Named turns come first, each shown by rows before and after it. Which turns, in which order, take the first row of each pair that follows to the second? Write the first one first, as in the answered first pair.
turn fosu:
[  1   3   1 -19 -13   7 -26  -4   0 -27 -12 -13   7  12  -7 -25  -9  -4
   9   1 -29 -42  -7]  ->  [  0   3  -4 -27  -3   3 -30  -5   0 -22  -9 -16  -3  12 -13 -22 -16  -4
  13   7 -29 -39  -6]
[  7   8  -2   1   2  -9   6  17   8  11   5 -14   5  -4   8   3  14 -11
  -9  17  -3   8 -12]  ->  [  7   7  -3  -2   3  -7   6  18   8   9   4 -14   8  -4   8   3  18  -9
 -10  16   0   6 -13]
[ -5  22  12  20 -29  11  -3 -23  -3 -23  14  13  28   5 -10  -6  15  43
  -8  -4   5 -40   3]  ->  [-10  25   5  -4 -10  16 -20 -28  -7 -15  10   9   9   6 -21  -1  13  57
   1   1   5 -37   5]
[-13   7 -10 -16  -9  -5  -8   1   5  20 -19   0 -13 -16 -18  -1 -24  -2
 -17  14  10   5   0]  ->  [-11   0 -10  -7 -10 -11   0   2   9  21 -14   1 -12 -12 -15  -3 -29 -12
 -21  10  14   7   0]
turn Mapoz:
[  7   2  -1 -28  35  -8 -19  13  12  13  13 -23   6  11  19 -10   5  -7
  15   5 -28  28  -2]  ->  [-15  -1  -5 -34  20   1 -24   1  -5  19  -7  -9 -30 -21 -30  12 -24  14
  -2   3  -5   7  14]
[ -4  -9  24  -3   9  12   6  19  -8  21 -12   3 -12 -16   0  26  -3 -32
 -21  16  15  14  -6]  ->  [ -5  -5  30  10  -5  13  12  17  -9  17 -11   8  -4 -18   1  21  -1 -34
 -27  12  16  11  -5]
[ -3  11 -10  10   7  -8   3 -26   3 -13  15  -6 -14  17  12 -24  -1  13
  18 -11   6 -27   5]  ->  [ -4  10 -11   7   8  -9   0 -25   2 -11  15  -7 -19  16  11 -21  -3  13
  22  -9   6 -25   5]
turn minu:
[-10  18 -19 -24   6  10 -24  -3  -6  31  -4 -11   7  -4   0  -9   5  21
  -1  -6 -15  -5  -7]  ->  [ -9  20 -18 -27   7  13 -26  -1  -8  24  -3  -9   6  -2  -2 -11  10  25
   3  -4 -11  -7  -6]
[  1  23 -12 -16  17  16 -27   5  13  40   4 -16   6   7  39 -18  24 -11
   0   9 -24   6 -15]  ->  [  8  24 -10 -24  23  21 -28   7   7  30   2 -16   6  14  39 -20  32  -6
   5  14 -19   3 -14]
[-16  -2  15  41 -45  -7  19  -6  -3  -2  -6  20  -6 -20 -15  18 -31 -10
 -23  -4  22  -9   4]  ->  [-22  -8  -1  41 -25 -22   8 -16   5  24   2   8 -20 -10 -13  14 -48 -19
 -15  -4   9   1   1]
[ -3  13  -8   1 -11  21 -17  -1 -17 -23  -8  -1  -8 -27 -31  -6   4  24
   4  -5   7  -9   6]  ->  [-11  18 -11  11 -24  15 -14  -6 -18 -10  -9   2   2 -35 -31  -3  -3  18
  -7  -6   5  -8   3]
turn Tufon:
[-16  -7   2   0  16  17  16  10  -9  13 -20   9 -14 -26 -17  23  -2 -15
 -10   8  10   0  25]  ->  [-24  16  -6 -15   8  25  -4   1  -7  22 -23   0   3 -31  -7   7  16  12
  -5   7 -11  -9  12]
[ -6 -14   9  -6 -29  11  11   2 -11 -25 -16  24   1 -20 -18  22  -6  14
 -27  -2   6 -12  -2]  ->  [-11  -1   4 -14 -30  12  -1  -4 -10 -20 -20  20  11 -21 -13  14   3  26
 -24  -4  -2 -15  -6]
[-26 -11 -10  12   6 -43  -7 -16  -9  31 -17  -4 -14  -4  -2  13 -28 -35
 -15 -26 -12  -1   7]  ->  [-26  12 -18  -1   1 -35 -26 -24  -9  37 -16 -12   2  -6   6   1 -11 -11
  -7 -28 -31  -8  -2]
[ -1  18 -15 -39  29   5 -34  -8  -7  15  -1  -9 -10   5  -5  -6  10  36
  27   1 -10   1  -2]  ->  [ 20  -4  -8 -17  37  -6 -16  -8  -3 -15  15  -4 -17  23  -6 -13   6  34
  41  -1  11  -5   7]
Now pairs of rows:
Between the rows of a pair lie 2 to 4 turns.
[  2 -20   3 -26  16   7  -2  10 -17 -27 -17  17 -40 -12 -35  17 -27  -9
   9   9  27 -11  16]  ->  [-24  27 -18 -46  -3  10 -36  -9  -6  24 -26  -4   3 -28 -13  -5 -11  14
   0   4 -23 -14 -12]
fosu Tufon fosu Tufon
[ 54  -9  -1  20  -4 -31  18   2   5 -33  13   5  -1   7   5 -26  12   4
  21 -13  15 -18  -5]  ->  [ 51   6  -4  -2   0 -18  -2   1   3 -35   6   1  -1   2  -2 -29  26  28
  27 -11  10 -24  -5]
fosu fosu
[-23  32  -9  24 -30  14  33 -23   2 -13  -8   9  -2 -10  -2  -2 -35   3
 -13 -10  -5  -2   1]  ->  [-25  43 -14  10 -28  23  21 -25   0 -11 -10  10   1 -12  -7  -6 -26  21
  -7  -9  -8  -6   0]
Tufon fosu
[-29  22   5 -14 -14  11 -12   0  -1  26 -31  -2  15 -15  -8  17  -8  11
 -28  -6 -13  -6  -4]  ->  [-27   6  -4 -23  18  -1 -17   0   3  35 -19 -12 -17  -1 -14  21 -27   3
 -11  -4 -11   2  -1]
fosu fosu minu
[  0  -7  -6 -17  15   7 -25 -23  -7  25  -9  -9 -12   1   6 -19  -6  -8
  12  11 -37  27  -3]  ->  [ 26 -30   9  -2  22   8  -2 -13 -11 -24   1   5 -21  19  -2 -20   1  -8
  23  13  -3  22  15]
Tufon minu Tufon
[  0  10  19 -43  35  20 -15  25  -6   8 -14  -4  -4  -6   2  23  20 -17
  -5   7  -3  36   9]  ->  [ 21  11  17 -22  39  14 -14  14  -2 -25   8  -7   8  22  14 -13  39  11
  24  -1   4  19   6]
Tufon Tufon
[-23 -17  -1 -13  13  -6  19  10   9  28  19 -28 -25  37  11  -2 -17 -17
   9   7 -20  10  -7]  ->  [-35   5 -10  -1 -19   1   5 -14   2  16  13 -24 -20  22  -9 -18 -16  40
   8  -4 -12 -27  -6]
Mapoz Tufon Tufon Mapoz
[  5   1  17  23  -5   1  33 -25  -2 -18  11   8  30   6  18 -16  17   4
  -7   8   1  -7  -6]  ->  [  3 -15  10   7  30 -13  32 -16   4   7  14   2   2  14  17   3  -4 -31
  -2  16  -3  20  -6]
Tufon minu Mapoz
[  1   6  14 -20   1  26 -17   2  -1 -12  -3 -18  20   3  20  10  12  -8
  -5  24 -25   6   0]  ->  [  1   5  12 -26   4  27 -19   6  -4 -13  -5 -18  13  -1  15  14   9  -6
  -3  25 -24   3   1]
fosu minu
[ -5 -28 -36  12 -17  -1   4 -20   4  -3   0  -9  -6   2  -5  -3 -41  -4
   5 -10  15   4   1]  ->  [ -2 -28 -33  18 -20  -1   6 -22   4 -12   4  -7  -1   5  -3  -8 -33   0
   7 -13  18   0   2]
minu Mapoz
[  8  -6   5  25  12  -3  22  23   1 -17 -11  25 -13   3 -13   6  -4   1
  -2  -7  24  -6  14]  ->  [  5   1   8  28  -4   2  22  21   0 -14 -14  27   5  -7 -11   4   1   7
  -9  -9  21 -14  10]
minu fosu
[  4  14  21 -14 -31  38  12  25  -4 -23 -14  15  46 -17  11   6  44   1
 -11   9   2  -6   1]  ->  [ -4  10  14 -36 -16  42  -2  22 -15 -14 -25  19   3 -32 -20  25  20  19
 -11  16  18 -11  13]
Mapoz Mapoz Mapoz
[  5  11   3   4  -7   9  -7   3 -19 -26   2  17   5   2  -4 -15   1  32
   3 -11   0 -16   7]  ->  [-12  10   5   5 -21   8  -1   5 -17  -6 -13  20   4 -17  -9   3 -12   8
 -22 -12  -4  -8   6]
minu Tufon Tufon Tufon
[ 16  18 -16  -1   5 -15 -16 -29  20  42   0 -35  12   6  26 -13 -10  12
  22   9 -22  -2  -4]  ->  [ 28  -2 -10  23   8 -26   4 -28  25  24  12 -30   3  25  25 -15 -18   0
  29   4  -6   1   1]
fosu Tufon
[  2  35  -1 -22 -29  34 -14  10  -9 -14 -16  19  26 -21   4  -6  31  45
  -5   4  -2 -22  -4]  ->  [ 38 -16  20  13  -5  12  29  33  -2 -49  10  29  11  17  15  -3  20 -14
   4   6  27  -2  10]
Tufon Tufon Mapoz
[  7  -6   9 -12  42 -11   9  25 -18  16   3   2  19   7  18  18 -17 -29
  25  14  -8  17  -1]  ->  [  7   5   2 -13  43  -7  -6  15 -16  17   9  -7  31  10  26   2  -6 -11
  35  14 -20  12  -8]
Tufon Tufon fosu
[  3  18 -10 -32  21   3 -30   9   2  17   7 -20  -1  13   7  -5  16   8
  19   6 -21   9  -8]  ->  [  0  17 -12 -15   2   5 -27  -7  -8  -3   5  -6 -15   6 -22 -10   5  43
  22  -2   5 -17   2]
Mapoz Tufon
[ -5 -22 -10  -8   3 -12  15 -19  -5  14  12 -11 -19   3 -14   2 -13 -25
  -8  12   9  -2   9]  ->  [ -9   1 -19 -20 -10   1  -3 -31 -12  13   4 -16  -4  -5 -17 -16   7  16
  -1  13   0 -22   6]
Tufon Tufon minu Mapoz
[ -4  26  -5 -21   2  13 -20  -6  -6  10 -12  -6  -2   0 -12   2  -2  41
  11   4  -2  -9  -5]  ->  [ 10  12   6  17 -14   7   6 -11   0 -20   2   5   6  12 -11 -11  -2  39
  13  -4  18 -19   2]
Mapoz Tufon
[-12 -11  12  29 -44  11  35 -10  30   0   2  -3  21 -22   8 -11 -11 -36
 -20  -4  10  10  -9]  ->  [ -6 -24  -9   9  15  -7   9 -20  38  21  22 -23 -15   5   9 -18 -29 -40
  12  -1  -1  28 -10]
minu minu
[  3  16 -11 -16 -36  18  17   5  -2 -15  16   9  19 -19  -3  -7  18  -1
  13 -19  -7   0   1]  ->  [  1  12 -13   2 -38   7  23  -1   5  -9  24   3  17 -11   0 -13   7  -7
  16 -24  -7   0   0]
minu Tufon
[ 13  28   3 -15  27  18 -27  18   5 -13   2  -5   6  -1  20 -16  30  21
  16 -11 -14   6 -15]  ->  [ 14  26   7 -20  26  25 -24  23  -2 -22  -2   1  -1  -5  10  -9  31  23
  16  -9  -7   4  -7]
fosu minu
[-22   5 -16  15 -14 -11  -9 -15   1  36  -2  -5   5 -13   9  -7 -19 -10
 -21   0 -17   7  -7]  ->  [  5  -2  -7  34 -11 -11   3 -14   4  -3  17  -3  21  13  23 -32   5   0
   4  -6  -7   0  -8]
Mapoz Tufon Tufon fosu
[ -8 -21 -10  64 -34 -26  25 -23   7 -10  11  11 -10   9 -22  -8 -44   0
  -4 -21  27 -25   4]  ->  [ -1 -17 -10  72 -37 -26  27 -23   8 -15  18   9   6  16 -13 -20 -33   2
   1 -24  22 -26  -2]
minu fosu
[-16  10  -7  -7 -14   1  -3 -12   1  34  -9  -2   0 -12  -5  11 -17   6
  -8   4  -6  -3   0]  ->  [-13   7   0   5 -28  -1   8  -9   4  27  -6   1  15 -11   4  10 -11  -3
 -16   2  -2  -4  -1]
fosu fosu fosu fosu
[  0  10  10   3 -35  13   4  14  -1 -15  -7   4  43 -10  14  -3  35   6
 -15  -3  -5  -9 -11]  ->  [-10  22 -10 -21 -11  10 -30  -3  -1   4  -3 -11  22  -5   3 -12  26  36
   8  -4 -19 -13 -13]
minu Tufon fosu fosu
[  1  -2  -8 -29   2   8   4  -1   1  -7  -8  -6 -23 -12   3  10   7 -11
 -11  20  11   9  20]  ->  [  8   9 -12 -26   1   9  -5 -10   4 -16   2 -13  -9  -3  10 -11  23  15
   4  16   6  -2  14]
Tufon Tufon
[ -5   8  -7 -42  -1  27 -34  27  -7  29 -12 -10 -42 -10   2 -14  -4  25
 -14  14  12  -5  -6]  ->  [ -4  13   1 -36 -21  36 -29  32  -9  20 -18  -5 -28 -20   1 -11   3  25
 -26  12  17 -12  -8]
minu minu
